(in the rows, 128 means zero)
Each named move below is a turn or a mirror, shown by a few rows before and after it. Which moves, in which order, take the first row of each later pair to the second? The first pair is answered.
F:
[106 138 159 103 169 143 121 130 165 227 100] -> [127 154 165 109 175 150 111 100 157 218  99]
[150 141 163 126 145 137 121  91 168 162 123] -> [115 115 153 117 135 125 137 137 179 178 121]
[152 162 124 130 149 128  93 146 138 146 141] -> [134 152 119 127 144 124 102 169 145 151 140]
X:
[111 129 169 133 148 149 133 128 188 169 124] -> [167 144 154 153 107 168 141 109 150  82 120]
[120 151 113  96 143 114 108 129  98 143 126] -> [130 161 133  96 145 125 110 117 115 153 122]
[100 115  97 134 110  98 125 166 103 118 136] -> [ 93 133 146 126 130 113 122 151 157 173 132]
W:
[ 88 103  94 122 141 102 120 167 118 145 127] -> [132 148 141 126 169 127  96  90 135 164 129]
[156 125 122 141  95 142 145 134 125  70 124] -> [167 136 134 141 103 148 137 115 131  76 123]
[135 119 130 117 113 116 143 184 165 121  93] -> [158 149 161 119 133 131 127 134 178 134  93]
Z:
[115 124 106 106 158  89 139 115 135 148 132] -> [109 120 111 104 148  92 149 132 148 152 129]
[103  91 124  94 145 122 133 101 134 155 104] -> [103  90 123  92 145 122 134 104 134 155 104]
[227 208 175 133 118 174 161  60 123  86 125] -> [206 192 196 130  81 186 194 117 171  97 115]
N:
[168 157 151 137 142 155 135  98 112 117 127] -> [137 148 166 126 157 152 137 116 145 166 127]
[122 124 134 133 112 129 138 139 144 124 121] -> [112 119 121 129 121 120 133 144 134 133 124]
[120 105  99 137  84 122 149 181 130  93 114] -> [122 109 117 137  79 131 154 182 149 103 113]
[115 118  92 146 133  93 120 135 120 110  98] -> [143 134 117 153 112 117 132 126 139  86  92]
Then:
Each pair is two moves apart.
[157 121  75 134 124 121 118 110  58  55 136] -> [138 100  83 132  85 127 153 169  90  51 127]
N X
[177 155 138 128 154 144  84  73 129 128 139] -> [ 98  85  87 118 116 108 124 193 128 133 136]
N W
[132 118 116 116 118 132  99 121  92  96 104] -> [ 95 103 121 105 129 118 102 150 118 142 106]
X Z
[128 119 138 124  68 146 134 172 129  90 127] -> [133 119 107 128  87 132 114 152  86  74 134]
W X
[155 152 164 110 124 150 120 112 167 144 123] -> [125 140 133 102 163 121  99 106 140 172 132]
N F
[155 169 188 128 137 148 124  89 180 158 120] -> [174 175 169 132 146 143 112  60 147 136 126]
N X
[109  96  99 121 140 105 157 148 129 170 173] -> [135 114 144 123 110 137 176 150 171 162 163]
F Z
[101 117 107 123 153 126  81 102 135 140 162] -> [122 132 126 128 148 140  79  81 145 131 161]
X N
[115 126 107 132 120 107 116 150 142 132 110] -> [147 149 122 139 125 122 106 110 138 120 109]
N W
[138 143 108 123 139 123 117  91  93 120 132] -> [122 119 107 121  95 125 152 154 114 103 124]
N W
[ 92 127 120 128 118 116 143 170 145 133 129] -> [151 161 129 140 115 137 129 109 125  90 131]
W X
[113 124 142 116  87 146 157 170 154 102 128] -> [138 130 116 124  91 143 144 139 111  65 135]
W X
[141 122  90 140 121 119 122 120  92  82 133] -> [104 121 146 123 131 131 136 147 177 163 123]
N N
[123  92  83 131  76 118 156 185 111  88 129] -> [182 152 109 138 137 132 102  62  85  97 137]
Z W
[138 119 167 131 120 141 145 113 126  78 142] -> [135 124 181 126 124 143 146 112 144  97 144]
F W
[146 132 126 139 117 119 130 153 110  75 117] -> [134 148 174 130 137 130 128 142 165 137 112]
W N
[141  92 135 132 112  86 113 172 179 128 106] -> [165 100 135 141  99  94 114 162 169  99 104]
X X
[ 96  88 118 115 137 108 120 147 110 128 128] -> [112  99 157 118 110 134 138 157 153 125 118]
F Z
[190 145 129 130 159 165 128  94  99  98 129] -> [128 119 158 112 149 162 156 166 175 170 120]
N F
[135 119 117 125  73 116 155 155 111  62 140] -> [ 72 102  98 108 133  78 131 158 109 143 152]
Z X
[119 134  90 124 169  78 111  98  32  99 134] -> [190 179 181 135 124 144 136  69 106  77 118]
W N
[113 132 125 118 162 114 114 109 129 149 124] -> [122 134 117 124 160 113 111 102 114 136 125]
W F
[ 95 125 107 123 162  98 110 109 110 149 131] -> [152 153 135 135 135 131 114  74 115 104 125]
X X
[141 133 125 113 112 147 124 101 142 115 103] -> [129 126 102 112 128 132 113  97 117 120 108]
F Z
[134 157 150 144 129 123 119  87 124 100 127] -> [ 99 137 163 134 113 120 143 141 162 130 121]
F X
[155 142 156 118 107 148 142 124 151  69 150] -> [146 131 114 119 126 122 126 120 102  56 159]
X F
[117 109 115 127 101 133 125 162 142 141 154] -> [138 115 112 134  89 139 126 153 128 112 154]
N N
[125 155 141 123 121 128 141 139 134 121 117] -> [127 160 138 121 140 123 129 119 123 129 121]
N F
[141 100 162 119  91 129 212 154 141  97 140] -> [132 107 184 111 110 130 205 145 169 139 138]
N X
[160 160 121 144 162 130 103  90 134 147 136] -> [103 118  90 136 156 103 120 159 138 167 138]
Z N
[157 143 138 151  99 152 140 115 129  91 128] -> [136 151 164 140 125 153 134 111 166 149 129]
N F
[147 155 153 125 165 139  95  76 147 165 132] -> [162 153 179 129 115 164 128 112 180 136 120]
F X
[115 155 148 118 136 122 137 167 173 165 100] -> [145 161 147 130 102 137 149 170 166 114  96]
X F
[151 140  85 118 126 109 109  87  99  83 153] -> [116 134  91 104 165  93  97  88 119 144 156]
X W
[101 100 134 111 116 134 158 208 143 132  97] -> [124 135 183 109 142 154 144 159 179 168  93]
W F
[135 131 115 150 102 118 142 171 129  97 123] -> [160 155 115 155 132 117 115 115 106  97 128]
Z W
[105 137 160 108 167 156 100 104 204 231 142] -> [194 161 173 138  77 207 136 101 192 101 125]
X Z
[104 123  93 101 152 105 128 137 118 103 128] -> [ 95 129 120  95 160 110 132 138 153 139 126]
X W
[125 104  77 111 112 100 115 134 130 122 124] -> [133 109 105 112  90 117 132 150 163 123 114]
F Z
[131 138  97 138 182  98  80  69  80 151 147] -> [ 95 116 167 125 115 130 147 176 199 186 122]
X Z
[119 167 122 107  96 175 135 128 131 125 132] -> [ 88 148  99 102 108 156 132 149 122 143 136]
X X
[158 125 160 132 108 145 137 122 147 136 114] -> [163 128 135 133 135 130 112  90 109 132 120]
F Z
[143 142 167 132 109 149 145 145 167 134 125] -> [145 151 171 132 127 149 134 122 165 149 126]
N X
[155  93 149 147  93 178 120 129 127 108 165] -> [154  98 159 143  98 182 116 123 139 120 164]
F W
[168 145 112 141 163 123 101  73  76 107 139] -> [ 83  88 111 123 126 107 149 202 135 154 130]
Z N
[ 89  98 106 128 106 117 142 174 137 119 126] -> [105 136 135 124 165 121 100  94 142 168 134]
W N
[129 154 187 128 127 148 129 124 173 150 128] -> [161 147 155 141  89 152 139 130 135  79 129]
F X
[113  93 111 115 131 128 142 120 112 146 135] -> [130 109 120 117 140 135 133  92 112 144 137]
F X
[166 139 112 145  75 156 155 134  96  51 115] -> [172 149 140 144  69 171 163 132 124  64 111]
W Z
[110  99 100 143  82 112 178 179 106  93 101] -> [163 151 114 149 142 120 122  60  71  99 113]
Z W
[158 144 130 154 155 100  81 109 112 134 129] -> [132 111 106 155 115  91 112 178 115 112 123]
N W
[168 151 149 110 163 129  98  81 137 141 147] -> [136 131 168 102 133 134 130 142 186 166 136]
N Z
[ 99 118 106 119 127 107 139 153 113 139 122] -> [100 131 133 116 139 115 135 138 138 166 123]
W F
[155 146 159 137  96 150 160 156 189 153 106] -> [102 127 120 123 154 107 131 153 161 210 121]
F N
[120 129 124 143  99 150 155 140 141  97 132] -> [128 135 103 145 120 141 136 112 107  89 139]
Z W
[140 113 115 128 138 107 109 123 106 139 133] -> [129 116 131 124 139 110 112 130 128 158 130]
X F
[159 162 126 132 108 188 111  90 134 144 118] -> [130 127  63 132 104 156 114 127  83 115 124]
W Z
[149 104 141 148 167 140  98  70 162 184  87] -> [105  60 118 142 122 126 137 162 174 172  81]
Z W
[145 151 104 120 164 135 115 101  84 103 140] -> [143 139  93 124 134 137 134 130  82  77 136]
N X
[145 153 104 111 161 145 123  76  83 112 160] -> [108 112  91 108 107 143 172 174 108  95 149]
N W
[177 172 194 139 109 170 141  94 176 124 117] -> [119 159 171 121 180 129 109  83 161 202 131]
N F
[151 110 103 120 148 126 158 127 138  91 138] -> [146 120 121 115 176 126 147 106 154 130 143]
X W
[ 66 112  67 170 162  89 150 127 112  90 149] -> [ 45 111  96 158 170  92 157 143 158 137 147]
W F
[131 120 124 136 157  89 118 120 122 143 123] -> [160 136 153 140 133 115 131 112 145 125 115]
N N
[147 110 115 187  85 146 140 142 108 120  88] -> [125 103 126 180  86 144 146 162 132 145  86]
W F
[136 115  83 135 144 113 128 113  84 115 143] -> [156 118 111 141  97 141 158 140 118  87 131]
N W
[140 137 125 135 110 136 132 131 118  92 126] -> [137 145 153 129 116 147 133 127 151 122 123]
N F
[ 77 100 106 108 147 104 131 153 122 171 112] -> [121 136 171 111 135 144 138 121 176 177 102]
X F
[116 149 156 136 147 123 124  95 146 153 136] -> [147 149 148 148 112 137 136  98 130  99 131]
Z X
[117 121 133 124 115 128 130 145 125 110 128] -> [122 133 154 124 123 139 127 131 143 126 126]
F N
[138 126  92 139 108 111 128 127  87  81 136] -> [165 158 131 139 127 129 113  75 108 104 137]
F W
[ 81 147 127 145 141 120 119 141 193 183 150] -> [156 164  92 173 104 135 114 100 119  66 151]
N N
[140  98 106 102 163 103 131 101 138 199 138] -> [146  82 115 108  95 120 177 167 165 155 121]
N Z
[188 135 126 163  93 163 112  99  83  83 143] -> [ 93  74  87 142  99 118 131 193  91 139 145]
X Z
[116 113 111 128 123 106 132 144 110 122 132] -> [152 137 140 135 116 129 133 115 124 106 124]
N W
[159 152 104 127 140 149  56  42 102 116 154] -> [ 71  84  52 110 131 104  80 151  98 146 158]
X F
[126 120 145 122 102 145 149 141 161 122 117] -> [ 93 107 122 115 132 122 133 143 147 154 126]
W N
[104 106 111 135 111 134 126 158 140 140 138] -> [120 110  91 139 112 131 116 137 108 115 141]
N Z
[174 110 173 127  99 132 152 149 140  90 142] -> [163 122 200 120 133 130 138 128 163 140 147]
Z N
[132 142 138 128 155 127 112  92 122 147 131] -> [127 130 109 131 148 115 114 104  94 124 133]
X X
[154 122  99 125 132 111 128 112  68  79 128] -> [107  94  95 115 121 101 148 171  92 110 124]
W F
[100 123 131 111 175 117 117 108 129 175 140] -> [157 135 112 132 133 135 123  91  89  84 140]
X X
[135  87  53 150  69 136 156 176 123  89 142] -> [185 143 150 150  79 185 150 111 200 134 130]
W Z
[151 131 146 150 107 139 132 122 147  85 157] -> [ 93 107 130 134 141 108 126 152 155 146 164]
X X
[ 92  79 107 111 152 105 148 159 130 141 124] -> [104  93 146 109 136 127 160 158 171 148 116]
X W
[126 104 110 131 107 121 126 140 102  87 122] -> [140 132 137 128 151 126  99  82 112 128 127]
X F
[ 90  91 134 139 184 132 112 154  83 137 172] -> [114 121 184 138 193 157 107 119 120 158 166]
Z W
[105 143 153 121 136 145 105  95 111 146 130] -> [ 99 119 118 125 108 133 120 132  82 106 130]
X W
[ 97 115 119 133 121 119 136 147 149 137 133] -> [110 133 141 133 133 127 127 120 163 150 132]
W F
[125 124 170 132  87 167 145 182 185 106 109] -> [169 163 149 142 153 155  85  66 114  96 128]
W Z
[164 129 182 119 133 174 116 116 108 111 107] -> [130  94 127 120 125 144 122 159  68  94 112]
X F
[ 94  76 106 135 158  99 145 158 125 157 126] -> [140 114 119 143 187 113 111  77 102 145 133]
W N
[140 132 100 115 167 121 103 103 116 120 123] -> [133 111  90 116 126 124 132 154 121  90 117]
N W
[119 152 117 123 201 115  97  76  96 170 146] -> [ 67  97  90 118 148  99 148 189 112 157 137]
W Z
[148 132  95 136 115 127 132 162 115 109 143] -> [143 131  88 136 126 121 125 156 108 116 144]
X N
[171 131 120 122 120 113 140 129  97 137 116] -> [155 131 135 115 134 109 137 130 119 172 117]
X X
[125 150 122 128 189 122  91  80 120 173 137] -> [158 131  82 146 112 131 125 124  79  61 128]
W N
[113 136 102 126 129 120 132 141 126  79 184] -> [134 155 118 129 140 129 119 106 129  81 185]
F W
[143 129 144 121 108 132 165 164 149 100 138] -> [172 155 148 126 141 135 137 102 129 101 144]
W Z
[ 73  94  75 120 165  87 107 145  95 161 139] -> [136 107 113 140  64 143 164 181 134  68 116]
N Z
